In the data rows, the value 128 means zero.
Here are some points, one per row:
[104  60 104 118 161  72 113 162 132 135 142 139 116 157  99 105 145 149
 171 140 125 153 134 156 139  83 135 154 157  85  84 158  87 142 142 169
 140 145 127  51 127 135 104 129 157 103 156  93]
[147 121 161 186  97 109 120 112 120 146 109 188 125  89 180  89 114 174
 131 119  93 113 101  73  95 109 113 175 103 155  93 152 132 145 108 146
 161 163 150 130  37 128 178 115 111 130 135 126]
[134 142 170 143 132 137 140 129  92 143  80 120  85 113  94 116 168 111
 109 138  98 113 101  92 147  45 145  61 115 158  33 115 115 120 107 114
 146  89 137 118 153  92 119 124 174 141 163 154]
[115 123 120 185 118 120 110 121 118 184  94 161 145 107 134 131 141  89
 135 134 133 143 120 165 180 166 179 101  95 148 129 152 166  96 165 186
  60 130 104 148  90 123  93 143 153 142 123 194]
[151  53  97 161  90  83 180 137 138 127 157  95 154  99 110 128 100 159
 119 154 162 101 129 115 116 130 144  71 147 123 117 172 199 147  96 156
 156  80 143 156 121 128 151 133 107 157 142  68]
[127 164  65 124 164  88 130 119 139 128 111 127 156 132 133 195 166 134
  70 155  80  95 162 141 143 148 138 129 118 122 125 174 120 126 152  85
 209 158 119 100 100 167  90 101 144 172 142 102]
[ 98 152 210 151 165 127 145 172 182 125 138 162 168 139 152 199 140 143
 160 209 208  94  80 139 144 126 100 114 100 102 105 114 143 143 152 116
 116 115 138 130 126 128 123 105 120 110 149 139]
[126 166 145 115 101 130 140  56 172 109 130 169  81 230  82 109 123 176
 107  81 126 126 161 190 108 147 179 159  64 102 126 178 135 155 123 128
 102  89 163 129 154  36 100 130 129 104 123 104]
[103  80 110 149 173 136 133  86 148  68 167 118 128 134 119 117 144 116
 167 144 119 154 203 113 168 131  74 121  93 152  86 128 132 148 129 129
 126 136 138 151 122 141 232 109 165 152 146 188]
[205 125 109 175 129  77 178 155 161  89  62  81  70 155 150  70 110  73
 142 132 166 101 160 143 132 166 130 156 119 195 125  95  76 140 104  99
 102 173 165 142 146 123  66 156 106 102 139 126]
[109 154 172 156 117 142 138  88  94 128 187  66  73  99 144  93 131 130
 185 160 107  71 107 132 157 178 124 121 126  62 137 133  78 101 141 145
 149 153 139 124 148 109 145 123 109 155  85 124]
[139 129 110 110 131 108 102 167 192 172 122 106  78  71 130 128 134 139
 155 101 152 173 137  87 133 107 121 125 146 116 187 135 149  58 239  67
 168 127 100 163  86 116 152 132 121 113 190 144]
[133 157  98 130 138 149 133 129 102  99 225 147 138 124 132  69 119  76
  90 175 103 140 111 170 192  16  68 146 110 138 149 130 134  98 111 145
 117  67 115 115 125 118 105 152 102  79 130 108]
[ 47 116 107  94 118 111 141 109 128 140 115 138  70 139 168 140 167 133
 125 124 198 116 132  98 185 138  88 130 186 165 169 104 122 129  63 155
 116 112 136  50 120  97 140 132 132 141  93 107]
[142  90 162 144 100 103  48 174 111 102 138  83 119 124 174 123  83  80
 121  66 108 148 163 108 131 120 163 128  77 140 175  85 135 128  84 139
 169 130 114 120 147  98  46  47  68 151 122 160]
[146 149 132  99 150 130 166 142 103 116 120 128 187 155 108 103 103 166
  85 191 118 159 113  92 151 132 152 143 128 144 172  93 188 146 194 138
 113 179 141 143 133  72 138  78 121 167  64 112]
[125 147 108 139 138 145 108 171  76 166 118 109 163 164 206 106  80 149
  95  70 124 104 132 136 127 130 162 152 157  78 174 107 155 169 128  54
  82 109 116 122 149 143 174 144 190 117 175 161]
[120  50  74 174 159 154 130  92 114 155  94 142 114 186  87 142 161 119
  94 103 158  92  80  75 111 121  90 127  96  62 150 123  89 148 128 131
 134 154 137 184 140 165 122 112  88 120  91 140]
[125 115 141 100 125 152 168  86 132 181 128 143 123  78  89 125 135 131
  87 117 137 197 112 148 178 195 125 156 101 117  83  59 125 130 122 119
 175 126 209 109 113 146 143 116 127 103 190  93]
[117 172 105 124  84 215  67 168 149 151 100 110 148 135 139 137 125 130
 138 118 108 104 198 134 166 106  90 171 151  96 119 104 190 122 158 152
 102 120 142 123 170 184 124 169 112 147 115  77]
[116 127 120 107 107 122 112  95 119  25 150 151  89 201 129 128  77  93
 133 143 140 121 109 102  71 157 126 116 169 112 118  97 164  49 104 141
 133 136 136 122 109 165  99 130 171  78 159 113]
[ 81 121 104 158  91 103 152 107 164 149 128 116 201  78 102 104 128 176
 125 157  86 123 125 144  32 131  99 118  94 149 146  81 140 116 125  93
 118 117 127 100 162 119  82 140 126 156 139 167]
[112 146 124  80 157 116 112 161 117 130 150 123 127 156 111 125 152 133
 127  84 155  55 116 160  94  80 163 108  69 174 134  92 139  98 115 177
 153 171 143 129 131 162 199 178 105 138 153 118]
[105 105 139 187  81 149 177 135  90  56 152 150 124 103 101 141 156 140
 104  79 153 115 105 134 141 130 168 151 165 181 114 134  80 118 165 106
 120 159  54  87 162 143 141 109  95 110 150  98]
[182 137  87 136  78 109 127 161  94  97 151 140 135 169 113 142 195 140
 168 101 181 186 113 170 134 148 103 126 135  89  64  96 148 127  92 117
 178 131  83 103 117 102 151 170 117 134  80 181]
[142 115 154 111 169 164 117 125 112 113 130 139 109 110 140 138 184  90
 103 145 127 193 129 171  58 149  94 108 159 100 166 139  89 162 118 191
 117 148 100 159 146  82 140 146 118 143 172 102]
[158  93 148 113 109 129 160 148 109 153 124 105 114 204 134 210  81  95
 134 110  79 139  78 168 110 134  52 151 146 169 105 166 126 102 139 162
 116  99 126  88 129 129 177 129 106 143 127 148]
[161 108 145  86  95 145 166 141 130 165 169 113 162 126 143 112 160  65
 129 103 133  94 139  91 106 168 132 141 101 120 126 147 126 168 143 152
 151 118  78 103 141 135 122  79 199 108 125 111]
[103 150 153 150 173 137  71 149 150 162 133  97 149 163 130 134  96 125
  54 110 151 123 172 106 107 145 155 186 195 151 128 142  86 124 105 128
 165  87 108 178 159 133 124 193 139  80  52 196]
[ 98 190 118 120 130  81 132 137  86 120 114 133 159 146  69 131 114 168
 193 131 111 143 143  80 152 179 107  95 138 141 131 157 107 142  98 182
 112 114 141 145 133 122 129 106 105  70 194 136]
[121  99 160 127 146 165 200 124  78 148 155 160 108 134 165 165 140 174
 176 129 149 188 167 139 135  98 163 105 115 145 147 162  94  92  87  99
 136 141 144 139 116 193  92 123 150 137 104 124]
[109 157 107 121 175 149 185 104 139  56  88  91 180 103 174 134 156  87
 183  57 144 147  87 137 127 114 103 182 149  88 118 179  96  96  95 179
 136  78 174 121 131 133 136 117 127 136 124 134]
[174 126 110  41 142 118 115  90 117 127 148 168 168  99 171 165 106 160
 141 110 158  90 142 111 137  93 111 141 180 104  44 120  99 100 137 143
  78 146 115 176 163 109 109 131 134 140 134 124]
[185 148 110 123 154 145 137 147 196 127 144 200  88  78  98 119 117 135
 110 142  95 117 126 132 110 157 165 110 154 136 137 105 140 125 112 160
 115  94 116 115 139 184 128  64 141 144  98 161]
[ 86 141 129 129 107 104 126 155 180 113 129 148 157 145 150 149 102  90
 130 113  78 184 134  76 129 134 173  60  99 109 119  95  66 153 156 109
  85  98 116 154  98 136 137 187 114 184 102  81]
[163 102 151 117 144  63  99  82 102  91 100 119 124 107 170 165 188 129
 140  95 112 130 136 156 129 132  88  93 126 123 133 143 140 104 133 120
 105  94 176  92 170 153 166 152 106  13  86 114]
[122 144  76 127 154 154 114 103 120 166 159  98 109 135 137 136 148  86
 203 181 139 156 115 111  74 141 184 148 139 178  76 149 126 154  97 101
  99 113 135 123 130 125 148 111  80  80 120 109]
[118  68 152  22  74 154 110 141 142 103 113 124 127 123 135 128 182 146
 154 157  73  72 108 141 154 126 122 158 164 140 145 134 117 191 132 104
 104 100 125 155  96 140 129 177 130  99 135 177]
[111 145 162  99 125 121 143  59 161 140 140 111 142 132 108 156  94  70
 156  72 136 144 117 144 151  80  97  85 185 132 118 154 153 188 123 108
 132 204 139 114 116 148 104 149 102 112 125 176]
[162 116 150 131 210 102  93 148 104 105 161 116  99  95  78 145 154 140
 146  89 117 116  81 106 145 165 112 162 120 161 127 163 163 128 100 116
  85 142 145 113 117 119 105 178 169 147 111  75]
[116 147 111  90  89 139  34 142  98 110  52 104 124 108 102 104  31 118
 120 153 177 140 127 182 106 112 128 165 100 137 165 161  91 158 117 112
 153 117  73 139 133 151 122 115 174 122  78 117]
There is one direction along which these points spread out most. Take the direction at right angles to it along which they spread out most. Go by this last direction. How far along it is each point below, from 0 to 99? 50 is the average, and the first point above lies past it. One standard deviation of the points above along it is 16.
[103 150 153 150 173 137  71 149 150 162 133  97 149 163 130 134  96 125
  54 110 151 123 172 106 107 145 155 186 195 151 128 142  86 124 105 128
 165  87 108 178 159 133 124 193 139  80  52 196] : 81
[122 144  76 127 154 154 114 103 120 166 159  98 109 135 137 136 148  86
 203 181 139 156 115 111  74 141 184 148 139 178  76 149 126 154  97 101
  99 113 135 123 130 125 148 111  80  80 120 109] : 54
[125 115 141 100 125 152 168  86 132 181 128 143 123  78  89 125 135 131
  87 117 137 197 112 148 178 195 125 156 101 117  83  59 125 130 122 119
 175 126 209 109 113 146 143 116 127 103 190  93] : 26
[116 127 120 107 107 122 112  95 119  25 150 151  89 201 129 128  77  93
 133 143 140 121 109 102  71 157 126 116 169 112 118  97 164  49 104 141
 133 136 136 122 109 165  99 130 171  78 159 113] : 68
[ 86 141 129 129 107 104 126 155 180 113 129 148 157 145 150 149 102  90
 130 113  78 184 134  76 129 134 173  60  99 109 119  95  66 153 156 109
  85  98 116 154  98 136 137 187 114 184 102  81] : 33
[116 147 111  90  89 139  34 142  98 110  52 104 124 108 102 104  31 118
 120 153 177 140 127 182 106 112 128 165 100 137 165 161  91 158 117 112
 153 117  73 139 133 151 122 115 174 122  78 117] : 74
[127 164  65 124 164  88 130 119 139 128 111 127 156 132 133 195 166 134
  70 155  80  95 162 141 143 148 138 129 118 122 125 174 120 126 152  85
 209 158 119 100 100 167  90 101 144 172 142 102] : 29
[182 137  87 136  78 109 127 161  94  97 151 140 135 169 113 142 195 140
 168 101 181 186 113 170 134 148 103 126 135  89  64  96 148 127  92 117
 178 131  83 103 117 102 151 170 117 134  80 181] : 62
[115 123 120 185 118 120 110 121 118 184  94 161 145 107 134 131 141  89
 135 134 133 143 120 165 180 166 179 101  95 148 129 152 166  96 165 186
  60 130 104 148  90 123  93 143 153 142 123 194] : 33
[ 47 116 107  94 118 111 141 109 128 140 115 138  70 139 168 140 167 133
 125 124 198 116 132  98 185 138  88 130 186 165 169 104 122 129  63 155
 116 112 136  50 120  97 140 132 132 141  93 107] : 65
